Each row is where one point has got to under a steady rotation. How many steps took it there?
The counts run from 0 to 447.
[0.71 0.23 3.27 -0.74 -1.02 -0.06 0.81 -0.71 3.94 0.04 -3.66 2.39 4.59 -2.13 -4.30 -0.70 -2.30 -0.10 0.31 1.04 -2.01 -2.84 -0.27 -1.84 0.71 4.27 0.30 0.13 0.40 0.55 -1.73 0.82 -0.13] : 409
[0.51 0.09 3.25 0.01 0.13 -0.60 -0.14 -1.98 0.71 -0.65 -0.35 -0.83 2.83 -1.71 -3.40 -0.85 0.44 1.69 1.20 0.71 -3.10 -2.82 -4.15 -2.26 2.12 4.10 -2.94 1.86 -2.17 1.03 -2.72 3.27 -1.54] : 441
[1.24 -2.20 3.78 -2.37 -0.04 -1.74 -0.89 -0.37 -0.04 -0.34 0.02 0.22 4.30 2.65 -2.07 2.70 -2.97 0.19 0.96 -2.41 3.33 -3.63 0.14 0.91 1.94 2.17 -1.13 0.47 -1.44 -2.42 -3.56 0.92 -0.41] : 97
[-2.56 -0.99 -1.89 0.08 -0.35 1.38 -0.77 1.43 3.99 -1.83 -0.06 -2.56 2.57 -4.51 -1.33 -0.99 -1.56 1.31 -0.11 -2.50 -2.19 -1.65 -4.34 -1.65 1.30 -0.88 -1.92 -1.05 1.82 -2.94 -1.85 -2.48 -0.69] : 170
[1.59 0.52 1.61 -0.35 -2.74 -0.68 -2.30 2.67 -1.58 1.65 0.76 -5.18 -1.70 1.86 -2.99 1.46 -2.54 -1.66 -0.55 -0.46 0.48 1.56 0.82 -1.07 4.97 1.01 -0.27 0.33 1.98 -2.80 3.04 -0.45 0.85] : 318
[0.90 2.77 2.01 -1.82 -2.35 -1.12 -3.09 -0.34 -2.17 0.95 0.28 1.05 -2.97 2.88 -3.74 -1.43 -1.34 0.43 1.75 -3.15 2.41 -2.98 -0.43 -0.16 -0.49 4.20 -1.24 1.60 0.07 -2.97 0.18 -2.05 -1.34] : 282
[-0.61 -1.22 3.73 -1.60 0.44 1.57 -1.05 1.13 4.21 -1.22 -0.85 1.20 3.18 1.54 -0.24 -1.57 -5.09 0.76 -0.28 -2.53 1.33 -1.53 -0.89 -3.04 -1.89 -0.92 -1.50 3.56 1.69 0.67 1.86 -2.12 1.61] : 368
[-0.91 -2.17 1.59 -0.10 -1.02 0.22 0.17 -0.55 4.11 -0.39 -2.40 1.24 5.21 0.33 -1.14 -3.16 -5.12 -0.08 -0.88 -1.87 0.63 -2.87 -1.68 -1.73 -1.77 1.67 -0.96 0.30 1.59 -1.69 -0.38 -2.14 2.01] : 377
[-0.48 4.17 -0.46 -3.07 2.86 -0.91 -2.18 1.28 -3.09 3.84 0.89 0.84 -2.52 0.35 -1.54 -2.46 -0.87 -2.39 -0.66 0.96 1.03 -2.64 -2.67 -1.13 -1.89 1.71 -4.78 1.41 -0.18 0.26 1.94 1.48 -0.11] : 252
[2.09 0.58 2.98 -2.21 2.64 2.26 -0.11 -1.73 0.57 0.97 -3.47 -1.77 1.66 -0.29 -1.35 -4.84 -3.41 1.10 0.25 3.29 -2.25 -1.99 -1.37 -0.40 -0.16 1.47 -1.09 0.89 3.96 -1.61 0.35 1.67 0.94] : 41
[0.39 4.59 0.72 -3.03 2.31 -1.78 -1.86 1.86 -0.37 1.91 2.09 1.64 -2.90 0.12 -1.45 -1.71 0.03 -2.33 0.41 2.62 -1.23 -2.67 -1.90 -2.79 -1.54 3.04 -3.22 2.07 1.21 1.42 1.45 1.56 1.93] : 241
[1.12 5.11 1.14 0.32 -0.44 0.78 -0.87 -0.48 0.58 1.89 2.33 -0.29 1.61 3.19 -0.39 -2.13 -1.77 -2.42 -2.14 0.66 1.30 0.77 1.35 -3.62 0.41 1.72 -2.16 0.12 5.71 -2.50 3.23 0.68 0.29] : 14
[-2.10 3.19 -0.75 -2.52 0.65 -0.11 -2.11 3.46 1.08 -0.44 1.15 -1.06 1.30 -4.70 0.26 -0.93 -1.51 -2.97 -2.74 4.74 -1.01 -1.36 -0.78 -3.02 0.62 2.65 -1.43 -2.67 2.66 -1.41 0.43 0.92 0.20] : 211
[-2.67 2.05 -0.44 -0.60 -1.75 0.57 -2.42 2.16 2.55 -4.16 0.02 0.03 4.73 -1.04 -1.26 -1.54 -1.89 -0.03 1.25 -0.37 -1.17 0.05 -2.03 -2.62 -0.18 3.63 0.87 0.84 3.28 0.35 -3.12 -0.05 -2.83] : 193
[0.18 -1.55 2.83 0.35 0.16 0.97 -2.35 0.25 1.35 -0.64 0.20 -1.03 4.14 3.55 -0.39 -2.11 -5.54 0.67 -0.13 -3.54 0.65 0.87 -1.67 -2.39 -0.38 -0.28 -2.12 4.12 1.92 1.59 1.93 -0.73 1.34] : 357
[3.84 0.90 3.07 -1.81 -0.10 1.50 -2.91 -0.46 -0.20 1.03 3.07 -1.12 -0.42 1.87 -2.19 -0.89 -1.05 -0.67 1.96 -2.55 3.83 -1.19 1.73 -0.46 2.69 2.79 -1.61 -0.10 1.20 -3.05 1.48 -1.01 -1.99] : 304
[-2.49 0.53 2.55 -3.78 -2.20 0.87 -2.16 -1.92 -2.79 0.57 -0.70 -0.28 -3.23 0.24 -2.39 -4.17 -2.69 2.70 2.02 -0.48 0.72 -3.43 -0.55 0.09 1.22 3.15 -1.11 0.71 -0.72 -3.05 -0.04 0.70 -2.64] : 279
[2.17 1.21 2.48 -2.19 -0.48 1.47 -2.66 1.03 -0.62 1.55 3.60 -2.27 -2.40 0.39 -0.98 1.35 -2.17 -0.90 -0.44 -0.88 3.41 -0.69 2.68 -0.20 4.59 1.11 -1.77 -0.52 1.44 -3.87 3.13 -0.11 -1.12] : 306
[0.99 4.20 0.77 -1.02 0.96 -0.88 -3.98 2.47 1.98 -2.11 2.14 2.09 1.55 -3.09 -0.19 0.71 -1.37 -1.94 -1.61 0.87 0.29 -2.46 -0.73 -3.88 -0.98 3.12 0.07 -0.54 3.20 -1.19 -1.42 -2.84 1.28] : 207
[-0.81 1.82 1.93 -0.46 -0.64 1.53 -1.05 -2.67 0.81 -0.23 0.27 -1.37 3.42 0.62 0.02 -5.79 -1.91 -0.50 0.92 0.67 -0.16 -0.60 0.80 -4.25 1.13 1.58 -0.57 -1.69 4.66 -4.23 0.42 0.18 -0.79] : 9
[0.35 -1.22 1.13 -0.09 -0.46 -0.17 -2.75 0.04 1.63 0.61 1.44 1.49 1.96 -1.36 -3.79 0.32 -2.38 3.01 -0.54 -3.97 -1.41 2.19 -3.70 -3.43 0.71 -0.42 -2.69 3.36 0.80 1.21 1.05 -1.43 -2.28] : 152
[1.73 -3.43 3.46 -1.79 1.35 1.07 -2.95 0.31 -0.41 -0.19 -1.29 -5.27 1.84 -0.62 -0.86 -1.51 -3.92 0.29 2.04 -1.08 -0.99 -0.30 -0.99 -2.12 3.03 -1.86 0.78 0.36 1.47 -2.69 0.97 -2.43 1.67] : 333
[0.37 -2.22 0.71 0.73 -1.15 -1.06 -2.20 -0.47 1.73 0.53 0.88 0.73 2.88 -0.70 -4.58 -0.98 -2.22 2.66 0.60 -4.41 -2.09 2.13 -4.17 -3.33 0.77 0.21 -2.19 2.52 0.91 0.53 0.16 -1.37 -1.95] : 151
[0.68 -1.22 2.79 -3.03 -2.77 -3.97 -0.14 2.85 0.81 2.52 1.47 0.19 -0.11 0.61 -4.52 5.15 -1.85 -0.74 -2.31 -0.36 1.56 -1.02 0.11 -1.84 3.09 0.33 -1.44 0.03 -1.32 -2.15 1.56 0.37 1.10] : 112
[-1.44 0.29 2.58 -0.41 -0.02 1.73 -0.96 -0.71 2.87 -0.02 -1.52 3.63 6.79 0.14 -0.97 -0.98 -5.56 -0.35 -2.14 -1.92 1.87 -1.22 0.38 -1.05 -0.84 1.84 -1.88 1.04 2.02 0.97 0.07 0.63 -1.13] : 389
[2.63 3.40 2.78 1.04 2.89 -0.59 -1.37 -0.72 0.48 0.30 1.32 1.27 2.30 -1.52 -2.93 4.79 0.13 -1.21 -1.14 -1.54 -0.68 -3.47 -2.17 -1.26 2.44 2.34 -3.69 2.24 -1.35 1.12 -2.30 0.90 0.47] : 434
[2.54 4.29 2.89 -2.68 3.23 2.03 0.15 1.29 1.48 2.14 -0.86 -0.54 -1.13 1.31 -1.07 -0.91 -2.34 -1.23 -1.61 2.40 -0.49 -1.30 0.02 -1.86 -0.58 0.04 -1.80 2.24 4.81 -0.77 3.55 0.58 1.59] : 36
[-0.26 -1.34 3.00 -3.86 -0.05 2.62 -2.05 -1.14 -1.62 0.91 0.15 -3.31 0.22 -0.79 -1.78 -2.72 -2.05 0.36 3.40 -0.90 2.15 -1.58 1.27 0.21 3.70 0.87 -0.39 -1.93 1.23 -4.30 0.00 0.42 -3.45] : 300
[-0.68 1.73 2.45 -1.82 -1.92 -0.97 -3.39 -1.54 -3.28 0.52 -0.31 0.90 -3.01 1.71 -3.22 -1.41 -2.41 1.42 1.60 -2.55 1.60 -3.72 -0.57 0.10 0.38 3.54 -0.66 1.35 -0.11 -3.60 -0.77 -2.15 -0.88] : 281
[-0.51 4.44 1.61 -1.32 -0.02 2.06 -0.45 1.38 1.93 0.91 2.01 -1.47 0.72 1.16 0.52 -2.31 0.06 -3.00 -0.91 0.48 1.93 -1.02 1.10 -4.53 0.42 -0.07 -2.05 -1.21 4.37 -3.57 3.67 -0.58 -0.47] : 4
[-2.77 3.57 0.57 -0.99 -0.79 1.37 -0.05 0.27 0.73 0.78 0.76 -3.31 0.62 -0.51 0.90 -2.41 -1.58 -2.11 -1.53 1.43 0.09 -1.93 0.80 -3.36 2.69 -0.95 -1.13 -2.52 4.32 -5.70 1.83 -0.07 1.04] : 6
[3.69 -1.80 3.60 -0.49 -0.53 -0.31 -4.27 0.59 -1.49 0.07 -0.71 -3.41 1.62 2.51 -3.50 -0.53 -3.09 -0.02 2.76 -2.34 0.07 1.19 -0.10 -2.66 2.39 0.87 1.63 1.79 1.78 -1.73 0.93 -2.78 0.15] : 324
[-2.21 4.56 -1.39 -1.99 1.77 -0.29 -2.41 2.56 -1.46 0.97 2.09 -0.33 1.90 -2.08 0.30 -0.37 -1.81 -3.54 -2.36 4.03 -0.54 -0.03 -0.86 -2.36 1.01 2.39 -2.21 -0.91 2.90 0.93 -0.02 3.59 -0.07] : 221
[2.89 1.52 3.17 -1.12 3.79 1.28 -2.15 -2.66 -0.80 0.65 -2.84 0.15 1.02 -0.46 -0.58 -2.19 -4.47 1.50 -1.69 1.34 -1.23 -2.69 -1.13 -0.41 -0.38 1.22 -0.81 1.34 3.86 -2.80 -0.53 -1.14 2.52] : 43
[4.47 -0.39 3.29 0.07 -2.00 -0.16 -4.29 -1.12 -1.15 0.38 2.14 -1.79 0.17 2.98 -3.01 -0.93 -2.28 0.66 1.41 -2.06 1.59 0.94 1.20 -1.70 2.91 3.24 -0.36 0.87 2.00 -2.59 1.56 -1.52 -1.26] : 314
[-0.40 1.11 -0.26 -0.43 1.09 0.86 -2.83 2.62 2.94 -0.76 1.34 0.35 0.73 -3.09 -1.64 2.36 -1.42 1.37 -1.37 -4.49 0.16 -0.81 -3.93 -2.72 -0.23 -2.23 -2.29 2.34 1.64 -0.42 0.45 -4.28 -1.33] : 164
[-0.26 3.31 2.86 -2.18 2.80 -2.12 -4.03 -0.94 -1.93 -0.55 1.40 2.82 -1.21 -1.06 -0.22 -0.96 -2.19 0.14 1.47 1.01 -2.48 -4.01 -1.69 -3.16 -0.21 2.54 -0.34 2.09 1.18 0.51 -2.46 0.17 2.34] : 238
[-1.65 0.50 0.73 0.65 -0.53 -0.08 -0.66 3.29 2.29 -0.09 -0.07 -2.11 1.59 2.95 -0.41 1.87 -5.34 -1.47 -1.65 -2.88 0.23 -0.57 -1.42 -1.86 0.64 -1.97 -2.10 3.69 1.84 0.06 2.86 -1.89 3.72] : 360
[3.30 -3.26 2.74 -2.38 1.71 -1.26 -1.67 -0.65 1.14 2.84 1.68 0.98 4.76 -0.90 -4.36 1.33 -0.78 -0.13 2.16 -3.74 1.41 0.55 -2.16 -2.88 1.72 -1.11 -2.11 0.54 -0.07 -0.38 -0.68 -0.91 -1.69] : 130
[-0.36 -0.01 1.36 -3.33 0.14 -1.45 0.66 3.31 -1.00 1.52 -0.50 -2.28 1.66 1.85 -2.30 4.45 -2.61 -2.13 -2.86 -0.14 4.26 -3.50 -0.56 2.06 1.72 0.79 -3.02 -0.35 -1.84 -3.04 -0.59 1.41 0.25] : 91
[0.09 2.33 4.24 -2.77 2.34 2.44 -1.01 -1.69 -0.20 0.21 -2.93 -0.66 1.99 0.68 -0.86 -3.37 -3.58 0.98 1.34 1.69 -2.02 -0.87 -0.19 -2.65 0.44 -0.01 1.56 2.00 5.87 -1.01 0.06 0.61 0.26] : 31
[-3.44 4.14 -1.44 -1.56 1.82 -0.90 -2.58 2.15 -2.14 0.43 1.11 -1.28 2.15 -2.64 0.11 0.02 -2.35 -3.16 -1.55 3.66 -2.02 -0.93 -1.30 -1.62 2.38 1.83 -1.22 -1.29 2.61 -0.06 -1.35 3.35 0.93] : 222
[0.80 0.38 1.68 0.11 0.59 -0.66 0.12 -0.61 0.66 1.42 -4.55 0.29 5.21 -3.14 -4.68 0.23 -1.73 -1.54 -0.51 1.50 -1.78 -2.27 -2.55 -0.92 1.37 3.65 -0.66 -1.37 -0.40 0.39 -2.82 1.36 -0.61] : 419
[0.02 -2.41 -0.22 1.12 -2.03 -1.91 -1.78 -0.83 1.64 0.04 0.43 -0.63 2.60 -1.04 -4.90 -0.58 -2.29 2.99 0.52 -4.58 -3.56 1.24 -4.44 -2.72 1.90 0.26 -1.89 1.79 0.94 -0.73 -1.20 -1.17 -0.86] : 150
[0.30 0.79 0.74 -3.07 -1.10 1.29 -0.07 1.54 -0.64 1.91 -0.23 -5.03 -0.93 0.97 -2.82 -1.55 -0.51 -2.69 3.14 -1.31 2.48 -1.74 0.87 1.37 3.98 1.64 -0.96 -2.26 1.13 -4.68 0.53 0.50 -2.21] : 298
